Each row is where one point has got to under a steady rotation. How many ticks took it there?
The counts run from 0 to 387.
[-11   6  19   1  15  -6  -1   6   0  -4  -9   1  -7  -3 -16  -3   2  15
   4  -4   2   3   2   2   2   4 -15   0  12   7   3  10   5   6  -1   4
   8   2  10  16   5   5  -7  12  -2  -3   7  -4  -9  -5  19   6] => 168
[-11  -1   0   8  19   6 -16 -12  -1  -3  13  -1   7 -17   2  -6  -6  -2
  -4   0  10   7   7  15  -1  11   3   9  -2   1   2   2   0  -1  12   2
  -3  -9   7   3   3   3   7 -13 -11   4  -9   9  -4  -3   6   5] => 141
[ -7   4  -8   1  -8  -2 -18   0  12  -2  21  -1  -2   6   4   3   2  -5
  -2 -15   0   7  -2   9 -10  -8  -7   1   7   3   1  -7  -1  13   6  -8
  -2   6  -1   2 -10  -2  14   2  -5   6   0 -14 -12   6   4   4] => 276
[-10  -8   9   2   6  -4   8   1   6 -17   0   2   3  -9   5   2   3  -3
  10  11   9   4  -6  -5 -14  -7  -4   4   2  -1   2  -1   8  -5  -1  16
   1 -11  -3  17  -3  -1   1 -13  -4  -8 -18  10  -8   0   0  -4] => 384
[  3   0 -10  -1  -2   3 -15   3   8 -15   0   8 -11  -3   2   4  -1   1
  22  10 -10 -10  -2  -5  -1  -9 -10  -6   2   0  -2  -4 -11 -10  -4  11
  -5   0 -18  -5   7  -7   3 -15   3 -11  -4  11   4  -3   6  -3] => 62
[  5  -1   5  10 -12   3  -5  -2   3  -4  15  -4  -7  -1   2 -12   1 -12
   4  -3  11   0  -7  -3 -15 -13   5   9  -6  12  -8  -8 -13  -2  14  -9
   4  10   6  -9  -2  13  -1  -2  -2   3   0   0 -17  15   2   1] => 150
[  2   5   6  -6   0 -10  12 -10 -11  -6 -14   8  -8  -3  -1 -15  11   0
  -4  -2   7   3 -10   2  -4  -1  13  -2  -7   1  -7  -7   0   7 -17   6
   3 -20   0  17   5   4  -5  -6  -7  -6   8  -6   0  -6  12  -8] => 232
[ -1 -18  -2 -26   3   0  -8  -3   9   2  -3   9  -3   2  -7   3   5  -1
   7  -3   3   3   4  -1   9  -5  10   6  -4  -8  -1  -6   7   1  -8 -10
   4   5  15   2   7  -8  -4   0 -17  16   7   8  -6  -6  -4   0] => 200
[  2   8  -2  -4  -4   9 -12  -1   5 -16   1  -6 -14   1   0   8   3  13
   4   0  -4  15  -7   3 -25  -1  -3   8  -7  -6 -13  -2  -3   9   4 -13
  -4   0 -10   7  -4  -1   9   2  -3  -7   0  -5  -1  -2   5  -7] => 283
[  6   0  -9  -1 -11  14   3   8 -10   1 -13   3  -4  -4   1  -5   1 -10
   5  -3  17   4 -10  15   7  -7  16  11   8  -2   7   4   5   7  -6 -16
  -7  -2  11  -7   6  15  -3   4 -10   8   5   0   0  -5   9  -6] => 80
[ -8  -5  10   2  15 -12  -5  -5  19   7   6  -5 -16   5  -9 -12  -3  -2
 -12   3   2  -9   8  -2 -10  14  -2   1  -2   7  13  -5  11 -11  -3   0
  -3   7   0   2  -8  -3  -1  -2  -2   6  11   0 -14   1   9   6] => 46
[  8  -2   5   4 -12  -2   5   0   2   1   3   4  -6   9 -10   2   5   5
  -1  -1  14   5  -3   3   8  -3   6   5  -1 -13   6   7   3  13   1  -4
   9 -22  -9   9   4  15 -10   4  -3 -10  13 -11 -12   2  10  -4] => 225
[  5  13 -15  -7   8   3  -4   0   4   1  -5   2  -9  -7   4   2  -1   1
  11  -6   0  -4   1  -4   0  -1  10  -6  -3   0  -7  -5 -29  -9 -19   5
 -15   6   6   2   3  -3   5   3  -2   3  -3  -7   5 -12 -10   1] => 336
[ -2  -4   9 -14  -4 -21  16  -2   3  -5  -5  -4  -1   8  -1   4  12   9
  -9  10  -1  -6   6   1  -6  -3   5   7  -4  -5  -1  -7  -4   5 -16  -3
  11  -8   7  11  -6  -1 -16  -4   3   1  -5 -15 -12  -1  -9  -1] => 102
[  8   3   7  -3   8  -5   1 -12  -5   5  -1   7  -1   6   7  -3   9  -5
 -13   2   8   6 -11   7  -7  16   9   1 -12  -3   9   8  11  -3  -5  -2
  -2  -3 -14   3  -5  12  -4 -11  -8   4 -10  -2   1 -13   8 -11] => 358
[ -3   2   2   2  -8  -1   3   7  12   2  21   4   8   6  -7 -11  -8   8
  -1  -2  12   6  -2 -19   3   4  -9  -6  -4 -18  11   2   1   7  -4  -8
  -2   4 -13   1   9 -14  -4  10  -4   8   6  -4   5  -7  -9   3] => 122
[ -8 -10   0   9   6   2  -1  11   8   3  -1  -2  -1  -3 -18   5  -4   4
   2  18   0 -11  23   3  13   0   0  10  16 -10  18   2   3  -1  11   4
   1  -3   6  -6   4  -4  -7  -4  12  -9  -6  -4  -6   2   2   1] => 318
[  0   2   7   3 -10  -3  -6   4  -3   0  -1  10   2   2  -1 -16  13  -3
   7  -6   2  -4 -14  11  -2  -5  -2  -9  14  13   8  -8   7   3  -2  -2
   7   4   0  -9  -1   7 -10  -2 -12   9   7   8  -1  -1  18   4] => 302
[ 11  -1   1   1  -7  -4  -2  -2   1   3   5  -1 -13  11  -4  -3  -4   1
  -6   8  16  -7   2 -10   8  -1  -2   8  -6  -8   0   9  -9   6  -3 -11
   4  -9 -15   0   8  13 -11   0  14 -10   5 -13 -12   8  -2  -7] => 222
[ -1  -1  -1  -5 -12  -3   0   6  13   6  19   9   0   6  -9 -15 -10   4
  -3  -3  11   4  -7 -25   1  -4  -7  -6  -9 -10   4  -2   3   7  -5  -3
  -1   8 -16   4  10 -11  -5   4   1   2   5  -4   4  -6  -5  -2] => 123
[  8  -3   0   2 -11   1  -2  -4   1 -11   9  -9  -3   4  -2  -2  16   5
   4  -1  18   1  -3  -8 -24  -6  -1   6   8   4 -12 -16  -8  -2   7 -15
   8  -5   1  -5  -4   8   0   6   1  -3  -3  -5   1  10   1   4] => 154
[  1  11  -4  -2  -1   4 -10  -1   1 -17   0  -6 -19   4   3   7  -1   9
   3   6  -6   8  -7   0 -22  -2   0   8 -15   0 -15   0  -7   2   2 -10
  -6  -1 -12   2  -5   0   3  -5   1 -11   0  -6   0   2   4 -13] => 284
[ -6 -10  -2  -4  13   0 -17 -17   1  -4   8   6   6  -8   7   3   2  -6
  -4   4   9  11  -8   7  -4   4  -1   3  -6  -1   4  -3  16   4   5   9
  -3  -8  -4   6   4  -8   5 -18 -10   0 -14   3   4  -7   7  -6] => 135
[  5 -19  -2 -16   6  -2 -17   1   6   1  -1   2  -6   2 -10   4  -3   1
   5  14  -4  -8  10 -12  12  -5   9   7 -18  -3   2  -5  -2  -7   0  -1
  -1   3  10  -7   6 -13 -16 -10  -2   6   3   6  -5  -5  -9  -6] => 196
[ -7  -8  -7   8 -12  -4  -1   5  15 -10  20   0  10  -7  -2   1  -3   0
  -1   7  11   4   3  -1   2 -10  -4  12  12 -11   7  -5  -1  18   8   4
   2 -17  -6   9   3  -6   2  -2   2  -9  -1  -7 -10   7  -4   3] => 1
[  8  -4  12   9   6  -2  -5  -6   3 -13  -6   4  -4   1  -8   8  19  14
   5   2   6  -1  -4  -8 -14  -2 -10  -7   3   6  -4   3  -4  -7  12  13
  10  -3  -2   6  -6  12  -2   2   2 -15 -11   0   1  -5  12  -3] => 161
[  1   9   3  -7  -1  -6   5  -1 -11  -4 -11  -1  -4  10   7  13   7   3
  -4   3   2   9  -8  19   3   5   9   6 -12 -12   7  10   9   9 -12 -13
   0  -7  -6  -7  -2   5 -12  -5 -10   8  -1  -9  -3 -11   2 -13] => 355
[  8   4   7   5   0  -2  -1  -1  -7 -18  -9 -12  -6   1  -6  12  19  15
  11   9  15  -4   1 -11 -16  -1  -6   2   2   2 -14  -6  -8  -7  -1  -6
   7 -11   0  -6   0   4  -5   6   6 -11  -6  -7   9   0   2  -1] => 159
[  1  -1 -11  -3   2   2  -4   2  12   2   3   6  -3   0  -8  -7   7   8
  -4  15  -6  -8   1 -10 -16   7  10  -8   1  -2  12  -8   0  -9   5   3
 -18  13  -7  -3  -4 -14   3  -5   7 -10  -4  -4  18  -9   5  -8] => 186
[-11  16   3   3   2  -7  13   3  -4   1  11   3   8 -14  -3 -29  -3   8
  -1   7  -1  -7   8  -1   2   6   5  -2   0  -6  -4  -6 -15   1  -6   3
   2   4   1   6   9  -8  -9  -4   8   0  -8   3   4  -1  -5  10] => 242
[ -4  20   4  11   9 -10  12   1   3  -1   8   1  -4  -2  13  -5  -7   0
   2   2   0 -10  -5  -3  -5  13   2 -11  -7   1  12   7  -9 -15 -15   9
 -12   7 -10  -3  -6  -3  -2  -4  -3   6 -11   3   0 -12 -10   5] => 114
[  6  10 -14   0   4   9  -9   4  11   2   7  14   5  -3  -3   2   6  13
   7  -7  -4   1   6   3   7   4   3  -8  10 -13  -1   7 -27   0  -3   3
 -12   7   1   9   1   3   8   5 -10   4  -2  -5  -1 -13  -7   7] => 339
[  9  -4   4 -12  -4  -5   0  -3  -2   1  -1   9   3  10   8   9   6  -5
 -10   2  -4   6 -15   8  -6  -4   9   4 -10  -5   8  12  10  13  -2  -2
   3   5 -14   4  -4  12 -13  -9  -3   4 -10  -5  -9 -10   6 -15] => 353
[ -6  -2  -3  -2  16  -3 -10  -7   4   3   9  -6  -4  -3  -8  -1 -10   0
  -7  -9  21   8   5 -10   2   8  -8   3  -2   3   1  -1  -1  -3  -7  -2
  -1   5  13  10   6  -8   5   5  -1  13  -5 -10  -2  -5  -6  11] => 268
[  6 -10  -4 -14  -1  -1  -6   2 -10  -3  -8  -1   1  -7   3  -3 -11  -5
  -1  12  22  -6  -4   2   7  -2  10  19   9   0   5   3   5   6 -12 -19
  -7  -2   7  -1  12  11 -18   0   1   9   1   3  -4   0   3  -4] => 76
[  1   5  -1  -4 -11  -6  -5   2 -11  -3  -9   1  -3  -3   6 -21  12  -4
   4   3   7 -14  -8   3  -5  -1  -5  -4  12   9  -2 -17   2  -5 -12 -11
   4   7  -3 -15   3   1  -8  -7   4   4  -7   2  16   2  13   6] => 305
[-13   1   7  10   8   1   9   6   5 -14  -4   2  -2 -11   1   5  -2  -2
  11   6   4   8  -7   2 -11  -7  -4   4   4  -1   4   4   6  -8   2  20
  -1 -12  -3  15  -3  -1   3  -9  -9 -10 -14   8 -10  -2   4  -7] => 385
[  7   5   0   6  -4  10   2   6   4   3   3   1 -12   4 -13   4  -4   3
   5  -2  11   6   3   4  13  -1  -1   8   1 -18   0  14  -9   5   5 -10
   9  -7 -12   3   7  19   2   5   4  -4   6  -6 -15   2   2  -9] => 220
[ -1  -9   8  -8  -5  -6   7  -4   8   5  -1  10  -5   8 -12  -7  13   2
  -8   6  -3  -6   7  -3   3 -10   9   4  -6  -3  -3  -3 -13   7   6   9
  15   3   7  16  -3   4 -10  -4   5  -8  -7 -12 -14  -2  -3  -5] => 98
[  4  11 -10 -10   3  12  -4   4   6   0   4  13  -2  -4  -9  -2   0  15
   9 -10  -6   4   6  -4   2   0   4  -8   0 -13  -7   6 -25   4  -4  -3
  -8  11   0  12   6   2   5   9  -5   2   1  -4  -1 -14  -9   0] => 340
[ 10   6  -3   1   0   0 -11   5   5   4  15  14   1   2   6   8  -3  10
   3   3  -9  -7   2   0  11  -5  -9  -3  -1  -8   4   7 -30   7   0   3
  -7  14  -6   1   4   3  -9  -3   3   1  -8  -7  -6  -9 -10   0] => 343
